Each row is where one point has got to under a steady rotation. How many steps took it there?
The counts run from 0 to 622.
[155 142 109 121 156 103 126 144 168 172  91 125 135 109 128 113 141  84
 103 199 126 130 192  85 138  98 100 126 121 113  78 105  81 133 162 119
 144 159  87 166 100 133 137 147 153 155  99 127  96  96 137 117 135 143
 187 109 129 116 109 108 118] -> 389
[145  99  68 112 170 109 146 119 122 141 125 136 113 166  85 144 123 118
 110 100 107 119 124 157 142 137 156  94 174  26 133 148 138 120 106 147
  94 182 132 141 111 133 150 109 129 170 116 146 126 121 146 168 119 101
 146 132 176 166 123 125 137] -> 567
[139 166 139 107 105 143  96 134 112  98 130 101 147 107 123 119  94 164
 127 110 129 162  98  69 121 138 117 153 141 132 116 117 153 112 175 155
 134 162 141 171 169 116 140  83 127 144 155 130 110 152 210 102 100 102
  99 169 158 130 163 137  99] -> 173
[ 91 118  81 131 132  94 136 133 129 132 111 138 184 148 164 115 105  97
 131 134 115 122 158 159 157 107 144 116 128  93 158 116 142 143 105 142
 126 196 192 148 101 110 147 114 161 121 114 112 107  89  80 102 152 144
 162  64 124 135  76 146 158] -> 571
[128 141 162 107 123 126  94 136 120 134 146 128 173 117 151 111  84 171
 144 126 126 124 120 159 145 167 178 103 184  93 124 105 185 123 174 122
 132 169 178 139 126 150 129  89 147  78 119 151 150 140 158  81 133 120
 164 120 132 130 119 134 172] -> 126
[105 146 128 146 126 116  97 155 145 181 139 157 119 128 102 155 130  87
 122 140 139 156 115 121 123 150 166 109 116 121 100  74 156 148 205 128
 106 151  82 139 138 128 110  99 135  80 170 140 136 101 191 111 183 145
 123 166 183 107 108 131 132] -> 323
[159 145 130 121 166 173 113 139 172  96 167  87 156 127 126 141 138 122
  80 165 163 113 106  90 105  92  99 162 152 123  97 150 130 101 138 126
 146 126  87 171 149 106 140 104 130 136  95 171 118 149 160 112  82 124
 155 178 133 165 168 111 110] -> 63
[108 119 167 135 112 170 103 127  85 127 134 125 149  84 143 158  82 166
 110 133 152 137 123 146 123 124 145 171 192 145 110 146 133 112 163  91
 154 140 166 153 131 112  76 108 137 127 131 137 117 131 173  65 123  77
  92 157 157 112 147 112 128] -> 464
[104 145  79 159 133 121 164 128 135  77 122 185 115 133 132 154 136 118
  97  98 138 137  81 137 110 107  85 139  89 127 124 173 120 117 102 168
  95 109 144 111 140 109 114 105 133 126 115 102 146  80 111  79 109 101
  68 141 126 172 107 131 118] -> 315
[176 182 139 118 102 151 102 176 180 120 150 142 142 120 103 117 150 135
 159 111 116 166 128 103  95 160 135 159 136 156  59 130 182 144 193 128
 132  90 105 106 135 106 120  99 114 133 119 140 150 108 127 110 144 108
 130 169 134 116 137  93 144] -> 335
[147 123 142  91 117 138 106 148  74 149 106 106 161 139 140 115  84 163
 117 148 116 105 126 130 127 151 149 164 193  76 114 111 137 144 157 110
 167 195 168 186 132 169 127 118 144 119 116 132 101 150 155 121 118 110
 165 112 164 135 103 141 151] -> 57
[182 149 168 102 124 145 110 163 171 142 134 138 144  87 125  98 138 145
 130 146 120 177 127 130 100 162 152 185 178 107  74 142 159 160 134  94
 152  97  99  86 138 136  89 128 125 157  94 151 132 122 131 128 142  64
 137 143  95 167 148 115 153] -> 336
[152 170 109  94 124 151 105  94 123 104 116 140 155  97 118 137  67 177
 135 102 105 154 142  69 139 155  96 110 138 122 131 155 158 104 159 145
 143 157 177 160 110  97 132 122 145 145 127 127 103 128 174  65  81  89
  95 160 139 102 139 136 134] -> 330
[ 98 124  77 127 177 104 134 136 122 111 118 162 112 159  76 168 125  98
 106  78 104 114 110 172 130 113 156  94 110  88 114 141 135 100 137 168
  71 150 140 157 130 117 121 114 117 150 154  90 137 108 147 103 131 124
  58 141 182 127 109 122 163] -> 119
[132 144 147 103 123 149 121 110 199  83 152 105 150 156 145 127 126 136
 142 111 130 143 159 138 129 139 154 142 157  89 128 160 184 117 118 140
 127 160 170 130  83  57 185 105 125 171 101 141  80 150 113 127 108 117
 140 154 144 107 139 100 149] -> 555
[ 69 120 142 165  80 149 109 152 126 114 133  94 160 112 171 156 143 105
  91 145 186 113  83  97 136  92 122 199 127 134 126 122 141 140 134 109
 147 145 152 149 145  91  85 137 150  93 140 140 151 119 118  84 121 152
 120 133 121 112  86 158  97] -> 576
[140 164 127 155  95 161 118 172 131 115 146 154 134 170 145 157 140 140
 140 105 131 164  96 143  97 162 115 145 135 151  91 125 175 148 169 128
 119  93 149 133 140 113 152  68 113  76 147 112 128 120  96 104 137  94
  86 159 171 124  91 113 153] -> 154
[149 132 142 120 141 110 142 123 164 121 140 124 107 133 120  99 126 157
 125  87 117 126 137 132 122 132 184 116 172  63  89 197 152 154 105 126
  96 131 108  85 142 131 101 137 128 150 103 135 155 117 143 169 112  86
 135 148 128 151 210  94 133] -> 271
[106 121 148 156 115  97 142 139 124 177 103 127 119 118 188 116 108  98
  87 182 137 124 141 137 151  96 153 136 133  73 129  95  92 182 104 108
 144 180 103 116 110 112 105 150 154 138 109 137 115  96 123 160 175 136
 170 109  99 123 104 165  99] -> 547
[134 128  85 120 165 110 165 125  94 136 118 126 118 110  91 128 106 165
 100  96 127 139 138 118 133 113 127 102 181  94  99 185 130 139 141 123
  99 132 154 126 139 162  86 133 156 162 119 147 142  97 195 115 117  90
 103 118 148 168 203 107 115] -> 272
[144 140 172 139 100 115 130 140 186 162 119 160  94 162 133 120 148 103
 135 117 135 153 108 153 119 151 179 142 122  64  86 131 141 160 108 146
 106 144  88  79 107 108 139 131 119 137 121 103 117 109 114 178 139 103
 128 173 161 111 129  99 134] -> 520
[107  98 110 155 127  94 133 140 130 174 118 140 126 166  83 142 149 124
 114  91 147 137  94 137 118 144 158 128 117  76  92 130 139 172 138 163
  93 150 160 165 135 140 108 119 121 117 173 132 113  98 176 151 119 138
 107 137 210  89 123  98 115] -> 73
[124 158 132 124 140 109 138 143 145  74 157  92 149 178 189 130  88 136
 105 121 113  92 147 134 107 106 138 140 118  97 147 116 146 109  87 154
 141 195 105 135 129  91 201  98 144 147 111 104 121 151  89 142 113 154
 135 109 124 152 125 155 125] -> 217
[ 92 129 124 138 133 128 133 112 160  81 169 107 173 135 118 143 103 162
 103  63 135 168 126 147 117 129 139 115 123 117 138 138 187 132  91 131
 116 145 213 142 118  89 144  99 126 141 131 124  94 133 143 119 121 156
  80  94 143 126 136 128 166] -> 107
[110 122  92 125 141  97 134 150 101 144 125 169 124 147 143 138  83 118
 133 120  77 153 148 180 138 142 158  93 133  78 153  93 146 165 141 105
 107 189 145 118 112 130 134 102 142 141 132 119 118  86 102 131 202 117
 111  89 162 142  82 144 165] -> 502
[131 156 114 108 177 125 102 143 148  92 165  84 146 141 108 142 124 105
 138 104  95  83 189 109 124 111 173 128 132 101 109 112 167  96 171 137
 122 188  80 157 124  88 158 142 146 138 133 114 171 135 140 104 121 179
 137 137 145 122 122 144 152] -> 596
[124 155 151 137 121 121 134 136 169  93 145 132 151 127 165 105  96 157
 133 114 120 207 132 148 125 123 115 129 117 154 134 114 190 133 108 104
 140 136 201 106 116 102 166  65 124 162 122 112  89 103 106 135 164 121
 102  96 120 149 150 125 146] -> 333
[ 95 102  90 139 162  67 148 132 174 124 134 157 159 141 124 121 153  77
 125 133 140 136 137 185 151  91 157  91 135  99 116 135 153 124 102 127
  86 151 173 119 104 136 120 109 142 145 107 118 139  71 102 105 175 136
 141  97  99 139 110 113 168] -> 95
[128 154 152 139 104 153  96 174 162 116 178 100 147 151 165 146 125  99
 133 145 118 134 156 145 107 132 158 172 128 133 135 105 177 152 148 106
 157 158  84  94 121  51 157 123 128 132 120 119 131 129  77 128 173 155
 138 138 142 119  93 141 133] -> 531
[144 152 137 130 128 120  83 176 142 128 149  81 162 157 135 100 145  99
 131 159 119  98 148 116 107 130 165 128 141 123  98  87 179 146 192 148
 134 176  98 181 148 132 145  96 137  82 139 151 118 130 136  99 143 160
 199 148 163 115 115 116 119] -> 573
[150 148 135 125 147  86 150 120 170 125 119 166 113 142 163 104 123 128
 149 112 123 137 112 146 154 121 167  85 136  69 121 129 156 103 120 160
  75 141 113 100 137 116 153  98 158 148 109 119 174  76 161 149 136 104
 125 153 119 182 170 121 143] -> 160
[138 139 132 140 182  97 129 132 175 145 109 154 133  72 130 150 144  87
  90 179 126 161 146 112 119  90  96 115  93 117  98  99 101  99 115 125
 138 146  55 133 122 132 124 139 153 172 103 120 102  94 161 130 166 140
 139 130  96 158 113 134 129] -> 163
[162 138  96  95 140 117 141 131  93 152 103 161  97 130 104 138  81 130
 130 103  99 147 114 129 162 153 158 120 169  42 127 140 131 136 151 145
 114 160 124 103 139 136 119 123 134 167 125 125 161  99 156 136 120  75
 102 144 153 171 139 139 138] -> 341
[121 156 177 141 119 121 116 141 179 125 152 115 151 157 200 123 110 101
 135 175 139 135 149 138 143 118 141  97 130 122 131  86 164 129 146  96
 137 167 116 106  93  68 181  86 164 131 118 130 111  94 104 144 160 145
 167 133 132 110 106 127 146] -> 194
[ 98 128  89 140 102 124 106 141 176 102 150 127 143 137 109 144 146  80
 142 123  96 114 172 116 108 124 149 112  98 128 115 150 163 154 153 166
 138 171 141 150 105  60 121 139 116 117 131 129 100 130 107  90 141 164
 162 146 165  83  89 112 126] -> 235
[158 136 140 110 124 131 139 159 173  90 135 114 193 115 164 114 140 110
 104 157 167 148 132 124 106 106 103 187 150 120 124 126 135 130  77 101
 168 125 157 140 125 118 145 103 136 150  71 152 119 125  90 113 113 115
 166  88  59 167 123 149 141] -> 221
[136 143 171 165 120  92 151 165 181 151 132 138 114 143 181 109 141 100
 108 141 150 157  90 140 130 123 160 146 105  85  99  90 131 170 113 119
 113 120  71  81 152 134 134  96 136 120 122 129 163  86 116 171 162 131
 109 109 118 147 132 145 125] -> 2
[179 140 139 102 143 132 126 177 166 146 122 126 132 163 109 120 166 112
 140 148 139 125 138 138 109 132 159 171 196  78  56 138 150 148 147  86
 128 103 115 118 103 130 123 110 124 150  92 143 148 106  91 145 117  88
 152 128 140 140 133  78 158] -> 405
[120 117 202 119 128 146  81 126 137 133 172  91 145 110 132 129  93 163
 114 133 136 128 133 185 119 147 193 130 193 116  96 132 155 131 153  92
 136 158 138 123 138 135 114 102 118 149 120 159  96 149 162 108 141 101
 123 156 149 115 155  99 161] -> 463
